Some points, each followed by its number:
[-0.7  0.7  8.6 -0.7  0.2  0.5 -2.1  0.   1.3  0.3  1.1  0.5  0.   0.7
  3.2  0.3] 0
[ 1.4  9.7 -0.8  0.6 -0.1  2.3  0.4  1.  -0.2  0.   0.5 -0.4  2.6  0.
  0.1 -0.8] 1
[-1.8  1.4  0.1  1.7 -0.2 -0.6 -1.4 -1.5 -1.3 -0.4 -0.6 -0.8 -0.2  0.6
  1.3  0.1] 2
[-0.4 -1.5  0.2 -0.8 -0.7 -0.8  1.5 -0.7 -0.2 -0.2  0.  -0.6  0.3 -0.7
 -1.4  0.4] 3
[-0.4  1.1  1.9  1.  -0.5 -1.1  3.8 -0.3  1.1  3.5 -0.3  0.4 -0.2  0.1
 -1.3 -0.8] 4
[ 0.4  0.6 -1.5 -1.1 -0.3  0.2 -2.2 -0.9 -0.7  0.4  0.   0.3 -0.5  0.3
 -0.4  0. ] 5
[-1.8  0.8 -0.7  2.6 -0.4  0.4 -0.6 -0.1 -0.8 -1.1 -0.4  0.   0.4  0.
  1.   0.5] 6
[ 0.8 -0.9  0.2 -1.1  0.9  0.3 -0.1  0.5 -0.6 -0.7 -0.7 -0.4 -0.3  0.5
 -0.8 -1.2] 7
[ 3.2 -1.1 -1.4 -0.5  0.2 -0.4 -0.6  0.4 -1.2 -1.3  0.5  0.1 -0.6 -0.3
 -0.1 -0.2] 8
[ 0.1  1.4  0.3 -0.2  0.7  1.5 -0.8 -0.9  2.8 -1.2  0.5  0.6 -0.3  0.3
 -0.8 -0.7] 9
[-0.6  1.2  1.2  0.5  0.6  0.4  0.4  1.6  2.2 -1.1  0.2  0.3  0.1  0.3
  1.4  0.4] 10
[-1.3 -0.8 -0.3 -1.   0.  -0.2  0.7  0.6 -0.4 -1.5 -0.2 -0.4 -0.7 -0.2
 -0.9 -0.6] 11
[-1.6 -0.2 -1.4  0.1 -0.2 -0.1 -1.6 -0.3 -0.9 -0.7 -0.3 -0.1 -0.2 -0.4
 -0.9  0.8] 12
[-0.8  0.5 -0.3  0.3  0.6  0.4 -1.6 -1.  -0.5 -0.5  0.9  0.7 -1.1  0.3
 -0.2  0.7] 13
[ 7.2 -0.2  4.3  1.4 -0.1 -0.5  1.6  1.1 -0.1 -1.5  0.4 -0.2  0.4 -0.7
 -0.9 -0.7] 14
[ 1.1  0.3 -1.2  0.6 -0.8 -0.6 -0.5 -0.3 -0.2  4.6  0.4  0.9  0.2  0.5
 -0.1 -0.8] 15
[-0.5 -0.1 -0.6 -1.4 -0.4 -0.2 -0.9  0.5 -1.  -1.7 -0.1 -0.6  0.   0.
 -1.1  0.1] 16
[-0.6  2.3 -0.6  0.2 -0.8 -0.5 -0.9 -1.  -1.3  2.9 -0.6 -0.2  0.8  0.2
 -0.6 -0.8] 17
[ 2.3 -1.1  0.8 -0.5  0.3  0.5  1.1  0.5  0.5 -1.5 -0.3 -0.1  0.  -0.3
 -0.6 -1.1] 18
[ 3.8  0.  -1.6  0.7  1.2  1.5  5.8  0.7  0.1 -0.9  0.2 -0.3 -0.8 -0.7
 -0.5  1.4] 19
[-1.4 -0.7  0.2 -0.3  0.2  0.2 -0.3 -1.  -1.5 -0.4  0.3  0.2 -1.   0.5
 -1.1  0.6] 20
[-1.4 -0.3 -0.9 -0.6 -1.  -0.7 -0.7 -0.4 -1.   2.3 -0.6  0.   1.   0.1
 -0.6 -0.6] 21
[ 3.3  0.9  0.1  0.2  1.5  0.5 -1.5  0.4  0.3 -1.9  0.2 -0.7 -0.9 -0.7
 -1.4  1.8] 22
[ 0.3 -0.6 -0.3 -0.4 -1.  -0.7 -1.1 -0.2 -0.5  2.9  0.6  0.1 -0.1 -0.2
  1.  -0.4] 23
[-0.9 -1.7 -1.2  1.3 -0.5 -0.5 -0.9  0.  -1.5 -1.5 -0.6 -0.1  0.4 -0.3
  2.3 -0.6] 24
[-1.8  1.4  0.2 -0.2  0.3 -0.5  2.3  0.2 -0.2  1.8 -0.3 -0.6  0.5 -0.8
 -1.8  0.7] 25
[-1.  -0.2 -1.6  0.6  0.2  0.2 -1.6 -1.1 -1.7  0.3  0.1 -0.1 -0.1  0.3
 -0.6  1. ] 26
[-0.8 -0.8  3.3 -1.1 -0.5  1.8 -0.8  2.6  4.9 -1.1 -0.2  0.8 -0.2  0.5
  0.4 -0.7] 27
[-1.  -1.9 -1.3  2.  -0.5 -0.3 -0.7  0.3 -1.6 -0.1 -0.7 -0.3  0.  -0.1
  1.8 -0.2] 28
[ 0.   0.6  0.9 -0.5 -0.3  0.5 -1.9 -0.6 -1.   2.   0.1  0.4  0.4  0.3
  0.9  0.5] 29
[-1.1  0.  -0.1 -0.6  1.3  0.9 -0.1  2.8  3.5 -1.6 -0.2 -0.6 -0.2  0.8
 -0.5 -1. ] 30
[-1.7 -1.2 -0.4  1.4  0.1 -0.5  1.2 -0.7  1.4  0.9 -0.7  0.9 -0.6  0.
  0.7 -0.5] 31
[-1.1 -1.6 -1.  -1.3  0.8  0.4 -0.7  0.  -0.4 -1.5 -0.1  0.3 -0.7 -0.3
  0.  -0.3] 32
[ 0.  -1.8 -0.1 -0.4  0.1 -0.9 -0.3  1.1 -0.5 -2.1  0.5 -0.4 -0.4 -0.2
 -0.2 -0.2] 33
[ 2.5 -0.6 -1.3  0.1  1.2  0.8 -0.8 -0.6  0.1 -1.  -0.5 -0.6 -0.8 -0.8
 -0.7  0.2] 34
[ 1.3  1.5 -1.1  0.1 -0.9 -0.4 -1.1 -0.9 -0.9  6.1  0.2  1.3  0.1  1.
  1.2 -1. ] 35
[ 3.7  1.3 -0.9  0.3  0.2  0.3 -0.1 -1.1 -0.9 -1.5  0.3 -0.2 -1.2 -0.6
 -0.9  0.8] 36
[ 1.5 -0.8  0.  -0.3 -0.3 -0.8 -0.8 -0.3 -0.5  0.9  0.7 -0.1 -0.4  0.
  0.7  0.4] 37
[ 3.3  1.2  1.   0.6  0.3 -0.7  0.   0.6  0.3 -1.1  0.1 -0.1  0.4 -0.3
 -0.9 -0.5] 38
[-0.5 -1.7 -0.7  0.8 -0.5 -0.2 -1.5 -1.  -1.2 -0.6 -0.5 -0.1 -0.6  0.3
  2.7  1.1] 39
[-1.5 -1.1 -0.5 -1.  -0.7 -0.7 -0.4  0.5 -1.2 -0.9  0.1 -0.4  0.8  0.2
 -0.1  0.1] 40
[-1.9 -0.5 -0.5 -0.6  1.3 -0.1  0.6  0.  -0.3 -1.3  0.   0.  -0.6 -0.4
 -0.6  2.2] 41
[-0.6 -1.3  0.6 -0.7 -0.8 -0.4  0.9 -0.2 -0.9  1.1  0.3 -0.3 -0.3 -0.2
 -0.6  0.6] 42
[ 1.   1.6  2.1  0.2  0.3  0.1 -0.4  2.   1.2 -1.2 -0.7  0.3 -0.2 -0.2
  0.5  0.2] 43
[-1.8 -0.5  1.   0.6 -0.7 -0.3 -0.6 -0.3 -0.6  1.4 -0.2  0.2  0.1  0.6
 -0.4 -1.1] 44
[-1.6 -1.3  1.1  0.3 -0.7 -0.5 -1.3 -1.3 -1.5  0.9 -0.6 -0.1  0.3  0.8
 -0.2  0.1] 45
[-1.4 -1.2  0.3 -0.6 -0.6 -0.3 -1.5 -0.9 -0.9  0.1  0.2  1.5  0.3 -0.4
 -1.1  0.2] 46
[-1.   1.2  3.8 -0.8 -0.6 -0.5 -1.3 -0.7 -0.2  6.5  0.7 -0.4 -0.6 -0.1
  0.   1.2] 47
[-1.7 -0.7  0.3 -1.4 -0.7 -0.7 -0.2 -0.8 -1.5  0.9  0.1 -0.7  0.   0.7
 -1.2 -0.8] 48
[ 1.1  0.1 -0.9  1.1 -0.7 -0.7 -0.4 -1.2 -0.9  1.2  0.6 -0.2 -0.2 -0.3
 -0.9 -0.2] 49
[ 2.   0.9 -1.  -1.1 -0.8 -0.4  1.5  0.9 -1.3  0.8  1.2 -0.4 -0.4 -0.4
 -0.9 -0.3] 50
[-0.8 -0.8  0.3 -1.   0.4  1.1 -0.9 -0.4  1.5 -0.8 -0.2 -0.7  0.3 -0.9
  0.9 -0.8] 51
[-0.7 -1.3  0.4 -0.7 -0.1 -0.1 -1.1 -1.3 -0.8 -0.5  1.1  0.9 -0.4  0.3
 -0.4 -0.3] 52
[-0.5 -1.6  0.8 -1.1 -0.6 -0.5  1.4  1.8 -1.  -1.3 -0.2 -0.4 -0.4 -0.5
 -0.4 -0.6] 53
[ 1.1  0.4 -0.4 -0.3 -0.3  0.4 -0.8  1.8  1.  -1.5 -0.8  0.1 -0.1  0.3
 -0.3 -0.8] 54
[ 0.2 -0.7 -1.8 -0.3 -0.3 -0.9 -0.3 -0.5 -1.5  3.2  1.3  0.3  0.6  0.5
  1.8 -0.1] 55
[ 0.   0.5 -0.4 -0.5 -0.4 -0.7  1.   1.  -1.   0.2  0.3 -0.4  0.1  0.3
 -0.6  0.2] 56
[ 3.5 -0.3 -1.1  1.4 -0.8 -0.8  3.3 -0.3 -0.9  6.6 -0.1  0.6 -0.1  0.6
  2.1 -0.7] 57
[ 5.4  0.7  1.7  2.   0.  -0.6 -0.2  1.1  0.  -1.4  0.5  0.2  0.7 -0.7
 -1.5 -0.2] 58
[ 3.   0.2 -0.7  0.5 -0.1 -0.1  3.3 -0.7 -1.   2.8  1.   1.2  1.9 -0.1
  4.   0.3] 59
[ 0.3 -1.   5.8  0.7  0.2  0.  -1.7  0.8  1.5  0.   0.6  0.6  0.1  0.3
  2.1  0.5] 60
[-1.  -1.  -1.4  0.3 -0.1 -0.3 -0.6 -0.9 -1.2  0.5 -0.3 -0.7  0.3  0.6
  0.2  0.7] 61
Which point above is nearest to each new point by angle? Its number follows each.
[ 1.  -1.   0.  -0.6 -0.1 -0.2 -1.6 -1.2 -1.4 -0.4  0.6  1.4 -0.4  0.6
 -0.6  0.2] 52
[ 7.9  0.6 -0.3  0.3 -0.9 -0.8  2.5 -0.2 -0.9  4.3 -0.4  0.9 -0.6  0.1
  0.8 -0.5] 57
[-0.8 -0.9  0.5 -0.5  1.3 -0.5  8.9  0.7  0.9 -1.5 -0.1 -0.5  0.2 -0.7
  2.5  0. ] 19
[-0.7  1.4 -1.4 -1.2 -0.3  0.8 -1.6  1.3 -0.7 -1.8 -0.4 -0.8  0.9 -0.4
 -1.3  1.5] 16
[-0.1 -1.7  0.8 -0.3 -0.3 -0.2 -1.3 -1.3 -1.7 -0.2  0.5  0.5 -0.4  0.6
 -0.4 -0.6] 52
[ 0.  -1.2 -0.1 -0.1  0.5  1.6  4.4  1.3  0.3  0.5  0.4 -0.3 -0.9  0.
 -1.2  1.3] 19
[-1.4  0.  -0.4  0.  -0.1 -0.7 -0.3 -0.3 -0.9 -0.1 -0.5 -0.3  0.5 -0.5
 -1.   0.1] 12
[-0.7 -0.2  0.5 -0.7 -0.3 -0.1 -0.7  1.8 -1.2  0.  -0.4  0.6  0.9  0.1
 -0.5  0.3] 40
[-1.6 -1.   0.6  0.3 -0.6 -0.4 -1.1  0.1 -0.9 -0.4 -0.9  0.2  0.8  0.4
  0.2 -0.2] 45
[-1.5 -2.   1.4  0.1 -0.3 -0.5  1.1 -1.  -1.2 -0.5 -0.4  0.1  0.2  1.2
  0.  -0.3] 45
[-0.5 -0.7  0.  -0.9  1.5  0.9 -0.5  1.   2.3 -1.5 -0.2 -1.  -0.4  0.
 -1.1 -1. ] 30
[-0.2 -0.6  2.9 -0.9  1.  -0.4  0.7  0.7  3.4 -1.3 -0.3 -0.6 -0.4  0.1
 -0.9  0. ] 27
[-0.9  1.4 -0.9  0.  -0.9 -0.9 -0.4  0.4 -1.4  1.3 -0.4 -0.3 -0.3  0.2
 -0.2 -0.6] 17
[-1.5  2.7 -0.9 -1.2 -0.4 -0.2 -1.1 -0.6 -0.5  2.   0.4  0.2 -0.5  0.5
 -0.3  0.4] 17
[ 0.6 -1.  -1.6 -1.4 -0.2  0.5 -0.8  0.9 -1.3 -1.4 -0.2 -0.8  0.8 -0.1
 -0.4  0.8] 16
[-1.8 -0.9 -1.5  3.2 -0.2 -0.2  2.6  0.5  0.6  3.   1.1 -0.1 -0.6  0.1
  1.7  1.8] 31
[-1.4 -1.   0.3  2.6 -0.7 -0.6  0.  -0.4  0.6 -0.2 -0.8  0.4 -0.5  0.8
  0.6 -0.4] 31
[-1.2 -1.1 -1.2  1.  -0.3  0.1 -0.2 -1.4 -0.9 -0.3  0.2  0.  -0.6  1.3
  1.9  0.5] 39
[-1.8 -0.2  0.1  0.   0.6  1.   1.5  1.5 -0.3 -0.6 -0.2 -0.6 -0.4 -0.6
 -1.1  1.2] 41
[-1.5  1.8  2.3 -0.5  0.5  1.5 -0.3 -0.4  1.9 -1.5 -0.1  0.4  0.1 -0.1
 -0.8 -0.3] 9
[ 1.7  4.5  0.   0.   1.9  2.  -0.1 -0.4  0.1 -1.2 -0.2  0.1  1.7 -0.4
  0.6 -1.4] 1
[ 2.1  1.4 -0.6 -0.3  0.3  1.1 -0.8 -0.6  2.2 -0.7  0.2 -0.5  0.  -0.5
 -0.1 -0.3] 9
[ 0.8  6.5 -1.8  2.6  0.  -0.5  0.7  0.3 -0.6  1.3  0.8  0.4 -0.1 -0.2
  1.6  1.6] 1
[-1.4 -0.2 -0.2 -0.2 -0.4 -0.3 -1.3 -1.1 -0.4 -0.3  0.2  1.5 -0.3 -0.9
 -1.1 -0.1] 46
[ 1.5 -1.2 -0.7 -0.6 -1.2 -1.1 -1.6 -0.1 -0.7  4.3  0.8 -0.4  0.1 -0.4
  0.1 -0.2] 23
[-2.2 -1.2  1.7  0.7  0.  -0.3 -0.4 -1.2 -1.1  0.  -0.9 -0.8  0.1  0.8
 -0.2 -0.3] 45
[-1.1 -1.3 -0.6 -0.5 -0.5 -0.3  0.2  0.3 -0.9 -0.9 -0.3  0.1 -0.3 -0.4
 -1.5 -0.5] 11
[-1.8 -1.1  0.  -0.8  1.2  0.5 -0.2 -0.8 -1.2 -0.7  0.1  0.6 -1.   0.5
 -1.1  1. ] 20
[-1.5 -1.8 -1.2  2.2 -0.6  0.  -0.8  1.  -0.5  0.9  0.1 -0.2 -0.3 -0.5
 -0.2  0. ] 28
[-1.   1.5  0.5 -0.8  1.1  0.6 -0.9 -1.1 -1.2 -0.6  0.4  0.3 -0.6  0.2
 -0.4  0.8] 13
[-1.7 -0.9  0.5  2.4 -0.3 -0.1 -0.8  0.2 -1.3 -0.4  0.2 -0.5  0.7  0.
 -0.5  0.6] 6
[ 2.8 -0.4 -1.2  1.4  0.3 -0.6  4.3 -0.5 -0.8  0.2  0.5  0.9  0.2  0.6
  6.   0.5] 59
[ 0.1  2.6  0.1  0.  -0.5  1.7 -0.7  0.9  0.  -1.4 -0.2 -0.2  1.5 -0.8
 -0.2 -1.1] 1
[-1.  -1.6 -0.2 -0.3  0.   0.4 -1.9 -1.5 -1.2 -0.4  0.   0.2 -0.8  0.3
 -0.2 -0.7] 52
[-0.3  1.8 -0.5 -0.3  0.3  0.9 -1.5 -0.3  4.5  0.2  0.1  0.1 -0.4  0.3
 -0.6 -0.5] 9
[-1.9 -0.5 -0.2 -1.2 -0.1  0.3  0.9 -0.4 -0.5 -0.5 -0.2  0.1  2.  -0.6
 -0.1 -0.4] 40
[-0.8  1.2 -0.5 -0.6  1.9  1.1  0.   1.5  2.5 -1.5 -0.1  0.  -0.5  0.8
 -0.9 -0.3] 30
[ 1.2 -1.7  0.7 -0.9  0.4  0.5  1.7  1.   1.7 -0.8 -0.8  0.2  0.8 -0.1
 -0.2 -0.5] 18
[ 1.8  1.8 -0.7 -1.  -0.7 -0.8  0.5  1.2 -1.1 -0.2 -0.1  0.1 -0.1 -0.5
 -0.4 -0.2] 50
[-2.  -1.2 -1.3  1.2  0.1 -0.7 -0.6 -0.7 -1.3 -1.5 -0.1 -0.5 -0.2 -0.2
 -1.4 -0.4] 12
[-0.1 -1.4 -0.7  1.4 -0.5  0.1  3.9 -0.4 -1.1  1.1  0.5  1.1  0.   0.8
  6.   1. ] 59
[-2.1  1.9  4.8 -0.1  0.  -0.2 -1.3 -0.4 -1.  -1.4 -0.5 -0.3  0.6 -0.4
  0.  -1.4] 0
[-0.7  0.7  4.  -0.1  1.5  0.3  7.7  0.   1.1  0.4 -0.2 -0.9  0.6 -0.3
  0.7  0.3] 4
[-0.6 -1.5 -0.3 -0.2 -0.5 -0.5  0.  -0.3 -0.4 -0.3 -0.4 -0.2  0.  -0.7
 -1.7  0.5] 3
[-1.3  1.1  0.  -0.1 -1.1 -0.9  1.1  1.3 -0.3 -1.1  0.4 -0.3  0.2 -0.4
 -0.2  0.7] 56
[-0.9 -0.8  0.6 -0.4 -0.5 -0.4 -0.6 -0.8 -1.   0.7 -0.7  0.1 -0.2  0.3
  0.2  0.6] 45
[-1.2  0.2  0.3 -0.6  0.6 -0.5  1.8 -0.3  1.4  1.  -0.4 -0.5  0.2 -0.4
 -0.5  0.6] 25
[-1.6 -1.4 -0.8  0.4 -0.5 -0.9 -1.4 -1.1 -1.6  3.2 -0.4 -0.3 -0.1 -0.1
 -0.1 -0.5] 21
[-1.6 -1.2 -1.  -0.6 -0.6 -0.7 -1.6 -0.3 -0.5  0.4 -0.2  1.9  0.5 -0.9
 -1.5  0.3] 46
[-2.2 -1.   2.7 -0.5  0.2  0.4 -0.6  0.4  4.9 -0.5  0.2  0.1 -0.2 -0.1
 -0.6 -0.5] 27
[ 1.   0.4  2.7 -0.7  0.5  1.7  0.   2.   3.9 -1.9 -0.4  0.1  0.3  0.3
 -0.9 -0.1] 27
[-1.5  1.7  0.7 -0.9  0.1  1.8 -1.5  0.4  1.7 -1.4  0.2  0.1  0.3 -0.4
 -1.2 -0.7] 9
[-1.6 -1.  -0.1 -0.6 -0.4 -1.  -1.3 -1.1  0.8  0.9 -0.2  0.9 -0.3 -1.
 -1.5 -0.2] 46
[-1.1  0.8 -0.8  4.7 -0.3  0.5  1.1  0.3  0.2  1.3  0.1  0.   0.1 -0.4
  1.4  1.1] 6
[-2.2 -1.4 -0.8 -0.4 -0.6  0.  -0.4 -0.7 -0.1  0.6 -0.1  1.4 -0.3 -0.5
 -1.4  0. ] 46
[ 2.  -0.6 -0.9 -0.3 -0.3 -0.8  2.2  0.5 -0.1 -1.2  0.2 -0.7  0.6 -0.2
  0.4  0.6] 19
[ 0.1 -0.5 -1.2  0.1 -0.7 -0.8  6.  -0.1  0.2 -0.1  0.5 -0.5  0.2  0.4
 -1.2  1.8] 19
[-0.7 -0.3  0.8  0.  -0.2 -0.1 -1.8  0.4  2.2 -0.5  0.5 -0.3  0.7  0.4
 -0.7  1.2] 27
[-0.6 -1.5  0.9 -1.1  0.8  0.  -1.1  0.2  2.4  0.2  1.3  0.6 -0.5  0.3
 -0.9 -0.8] 27
[-0.8  0.8  0.9  0.3 -0.2 -0.4 -1.8 -1.6 -1.4 -0.4 -0.2  0.1 -0.5  0.3
  0.2 -0.3] 2
[-2.1  2.   1.3 -0.3  0.6  0.9 -1.4  0.1  1.3 -1.   0.   0.1 -0.4 -0.3
  1.3 -0.2] 10
[-1.5  2.2 -0.3 -0.5  0.2  1.1 -1.1 -0.5  1.3 -1.1  1.   0.5 -0.2 -0.4
 -0.9 -0.6] 9
[ 6.5 -0.9 -1.  -1.2 -0.1  0.5 -1.4  0.4 -1.  -1.7 -0.5 -0.4  2.1 -0.3
 -0.7  0.8] 8
[-0.1  1.5 -1.6 -0.1  0.4  0.  -0.2  0.2  1.9 -0.7 -0.4  0.3  0.2 -0.5
 -1.4  1.4] 9
[-1.9 -1.6 -1.2  1.  -0.5 -0.5 -1.3 -0.4 -0.6 -0.7 -0.4 -0.1 -0.9  0.
 -0.7  0.8] 12
[ 1.9 -0.2 -1.4  0.1  0.6  0.7 -0.3 -0.4 -0.1 -1.6 -0.4 -0.5 -0.6 -0.6
 -1.1  1. ] 34
[-1.5  0.8  0.1 -0.9  0.3  1.  -1.5  0.   4.2 -1.5  0.4  0.5 -0.4 -0.3
 -0.9 -0.2] 9
[-0.7  1.4 -0.8 -0.6 -0.9 -0.5  1.   1.4 -1.2  0.5 -0.5 -0.3  0.6 -0.4
 -0.8  0.3] 56
[ 1.   0.7  3.1 -0.7 -0.1  0.9 -0.6  3.2  4.4 -1.5 -0.2  0.6  0.4  0.8
 -0.9 -0.7] 27
[-0.9 -0.6 -0.5 -0.6  1.9  1.1  0.1  1.4  4.3 -1.1 -0.2 -0.4 -0.4  0.3
 -0.3 -0.4] 30
[-0.7 -1.  -1.5  1.1  1.5  1.4  3.7  0.9 -0.5  1.1 -0.2 -0.3 -1.   0.
 -1.2  1.6] 19
[-0.3  0.1  1.6  0.1 -0.3 -0.2 -1.  -1.1 -1.5 -1.4  0.1  0.5  0.  -0.1
 -0.4 -1. ] 52
[ 4.5  1.4 -0.8  1.2 -0.6  0.9 -1.  -1.1 -0.3 -0.7 -0.2 -0.4 -0.4 -0.2
 -0.2  1.4] 36
[ 5.1  9.7 -0.2 -0.8 -0.3  0.2 -1.6 -1.5 -0.8  1.2 -0.3 -0.5 -0.3 -0.4
 -1.4  0.7] 1
[ 4.4  4.4  2.8  0.8 -0.3 -0.7  7.1  0.2 -0.5  3.2 -0.4 -0.3  0.8 -0.1
 -0.5 -0.9] 4
[ 4.9 -1.3 -0.6 -1.   0.9 -0.8  0.7  0.  -1.5 -1.2  0.3 -0.2 -0.5 -0.2
 -0.7  0. ] 8
[ 1.   0.7 -1.5  0.  -0.2 -0.6  0.3 -0.9 -1.2  1.8 -0.1 -0.2  0.3 -0.3
 -1.1  0.7] 49
[ 0.8  1.5 -1.  -0.7 -0.3  0.3 -0.4 -0.5  2.  -0.9 -0.5 -0.2  1.3 -0.5
 -1.1 -0.7] 9
[-1.3 -1.1 -0.8 -1.   1.1 -0.2 -0.6  0.1  0.1 -1.2 -0.6  0.4  0.  -0.3
  0.  -0.6] 32
[-1.3  1.2 -1.8  4.3 -0.1  0.3 -0.1  0.   0.   0.7  0.   0.1  0.8 -0.4
  2.   0.3] 6
[-1.  -1.4  2.7 -0.9 -0.1  0.7 -1.   0.4  4.3 -0.4  0.6  0.3 -0.4  0.7
 -1.5 -0.1] 27
[ 2.2  2.  -1.2  0.5 -0.3 -0.3  0.9 -0.6 -0.8 -0.3  0.  -0.1  0.   0.4
  2.8 -0.2] 59
[ 2.9 -0.6 -2.  -0.1  1.3  0.7 -1.1  0.6  0.6 -1.7 -0.6 -0.2  0.7 -1.
 -1.1  0.1] 34
[ 0.8 -0.2 -1.   1.3 -0.2 -0.1 -1.2 -1.1 -0.9 -1.4  0.4 -0.2 -0.3  0.1
  2.8  0.6] 39
[-1.4  3.7  1.  -0.5  0.2  1.3  0.7 -0.7  0.8 -1.8 -0.5 -0.2  0.  -0.8
  0.   0.1] 1
[-2.   1.2  0.7  0.4  0.1 -0.6 -0.3 -0.6 -0.1  0.1 -0.6 -0.5 -0.7 -0.3
  0.3  1.7] 2
[-1.6 -1.6 -1.2  0.6  1.2  0.3  0.7  0.5 -1.2 -0.6 -0.3 -0.5 -0.4 -0.3
 -0.8  1.4] 41
[-1.9 -1.5  0.2 -0.3 -0.1 -0.7 -0.1 -0.8 -0.5  0.9 -0.2 -0.6  0.1  0.6
  0.9 -0.1] 45
[-0.9  0.1 -1.6  0.1 -0.3 -0.7  3.4  0.4 -1.   2.1  0.8  0.7  1.9  0.5
  6.   1.3] 59
[-0.8 -1.3  1.   0.4 -0.3 -0.1 -0.8 -0.8 -0.9  0.3 -0.4  0.1 -0.3  0.7
 -0.2  0.2] 45
[-0.5  2.3 -0.8  0.8  0.6  0.9  0.5 -0.2  0.1  0.1 -0.3  0.   1.2 -0.5
  0.5 -0.7] 1
[-1.3 -0.7  1.   1.  -0.6 -0.5 -1.4 -0.8 -1.4 -0.1 -0.4 -0.3 -0.6  0.3
  0.6  0.1] 45
[ 2.1 -1.  -0.3  0.   1.1 -0.2  0.8 -0.2  0.3  0.2  0.4 -0.1  0.2  0.
  2.5 -0.7] 59
[ 0.7  4.5 -0.7 -0.8  1.   1.5 -0.3  1.8  2.2 -1.5  0.   0.4  0.3  0.8
 -0.6  0.8] 1
[-1.5 -1.1 -1.   1.3  0.4  0.6 -0.6 -0.9 -1.3  0.8 -0.4 -0.4 -0.8 -0.3
  1.7 -0.6] 28
[ 0.8  0.8 -0.4  0.1 -0.8 -0.7  1.4 -0.3 -0.6  0.5 -0.1 -0.1  0.   0.3
  1.5  0.1] 59
[ 0.5 -0.9  3.6 -0.4  0.6  1.1 -0.6  1.   3.5 -1.7 -0.8 -0.2 -0.9  0.1
 -0.1 -0.9] 27
[-1.5  0.3  0.5 -0.5  0.5  1.6 -0.8 -0.9  3.2 -1.   0.4  0.6  0.4 -0.1
 -0.5 -0.6] 9
[-1.6 -1.5  0.4 -0.6  0.9  1.2  0.8  3.1  2.1 -1.5 -0.6 -0.2 -1.   0.1
 -0.3 -0.3] 30
[-2.3 -1.4 -1.1 -0.9 -0.2  0.  -1.2  0.5  1.1 -0.8  0.1  0.2 -0.8 -0.1
 -0.5 -0.7] 32
[-2.2 -1.2 -0.7 -0.4 -0.5  0.2 -0.2 -0.7  0.7  2.   0.3  0.1  0.  -0.5
 -0.7 -0.3] 21
[-0.1  0.3 -1.  -1.2 -1.  -0.7 -0.6  1.  -1.5 -1.1 -0.3 -0.5  1.1  0.5
 -1.   0.6] 16
[-1.8  1.9 -0.6 -1.  -0.4  1.2  0.  -0.1  1.9 -1.2  0.5  1.   0.2 -0.8
 -1.  -0.6] 9
[ 2.6 -1.1 -1.5  0.   1.  -0.5 -1.1 -0.1 -1.4 -1.8 -0.2 -0.5  0.1 -0.4
  0.  -0.2] 8
[ 1.2  2.  -1.8  1.   0.3  0.6 -1.1  3.4  0.4 -0.6 -0.6  0.9  0.  -0.1
 -1.4  0.7] 54
[-1.4 -1.4 -1.4  0.4  1.3  1.1  1.4  1.  -0.6 -0.8  0.4 -0.4 -0.2 -0.2
 -0.5  1.4] 41
[-0.4 -0.3 -1.4 -1.1  0.8 -0.1  0.9 -0.9 -1.3 -0.1 -0.3  0.7 -0.9 -0.1
 -0.1  2.3] 41
[ 0.2 -1.2  0.4  1.4  0.2 -0.7  3.6 -0.6 -1.1  1.1  0.4  0.3  0.3  1.
  3.1 -0.9] 59
[-1.2  0.2 -1.3  2.9 -0.1  0.1 -1.1  0.6 -1.5 -1.2 -0.1 -0.6  0.3  0.3
  0.3 -0.6] 6
[-0.8 -1.7  2.   0.   0.  -0.5 -1.8 -1.2 -1.3  0.7 -0.6 -0.5  1.3  0.5
  0.8 -0.4] 45
[-1.8 -2.1 -0.6 -0.9  2.6  0.1  0.1  0.3  0.1 -1.5  0.1 -0.2 -0.5 -0.4
 -0.8 -0.1] 32
[-0.9 -0.5  2.4  0.7 -0.3 -0.7 -0.4 -1.1 -1.1 -0.6  0.  -0.5  0.6  1.9
 -0.6 -0.4] 45
[-0.9 -1.4  0.4 -1.   0.2  1.5 -0.8 -0.4  0.5 -1.2 -0.2 -0.2  0.1 -0.5
  0.1 -0.7] 51
[-2.1 -0.8  0.7 -0.7 -0.3  0.1 -1.4 -0.3  1.5  0.4  0.7  0.8  0.5  0.3
 -0.8  0.2] 46
[ 0.7  0.  -0.7 -1.2  0.  -0.3  1.3 -1.  -0.9  1.3 -0.2  0.8  2.1 -0.1
 -0.4  0.4] 59
[-1.2 -0.7 -0.3  0.1  0.3 -0.1 -0.3  0.3  0.2 -1.1 -0.5 -0.7 -0.3 -0.2
 -1.2 -0.5] 11
[ 2.9  9.7 -1.  -0.6 -0.4  0.2 -0.4 -1.  -1.2  2.1 -0.4 -0.8  1.9 -0.5
 -0.8 -0.3] 1
[ 2.1 -0.1  3.1 -1.  -0.3  2.1 -0.9  2.4  4.6 -1.8 -0.2  1.   0.1  0.4
 -0.1 -0.4] 27
[ 0.6  0.7  1.9  0.3  0.3 -0.7  2.  -0.9 -1.8  0.2  0.8  0.1 -0.2  0.4
  2.4 -1. ] 59
[-1.3  0.5 -1.9  3.9 -0.1 -0.4  1.9 -0.2 -0.3  0.   0.   0.7 -0.4  0.1
  1.2  1. ] 6
[-1.   4.3 -0.5 -1.1 -0.3  0.6  0.1 -0.6  0.3 -0.7  0.3 -0.2 -0.5  0.2
 -0.3 -0.1] 1
[ 0.6  0.  -1.9  1.2  0.   0.4 -0.7  2.8 -0.6 -1.2 -0.1 -0.3  2.  -0.4
 -0.4  0.8] 54
[-0.7  0.3 -0.3  1.6 -0.1 -0.1  1.1  0.1 -1.1 -1.3 -0.6  0.9  0.4 -0.4
  0.7  0. ] 6
[-1.2 -1.  -1.   0.8  0.4  0.  -1.4 -0.9 -0.1 -1.3  0.2  0.1 -0.3  0.7
  1.3  1.5] 39
[-1.   8.3  0.6  0.3  0.   1.8  0.2 -0.1 -0.4 -0.7 -0.2  0.3  0.6 -0.8
  0.  -0.8] 1
[-1.6 -0.4 -1.4  0.1  1.3  1.1  1.8  0.1  0.6 -0.7  0.2 -0.7 -0.6 -0.3
 -0.4  0.7] 41
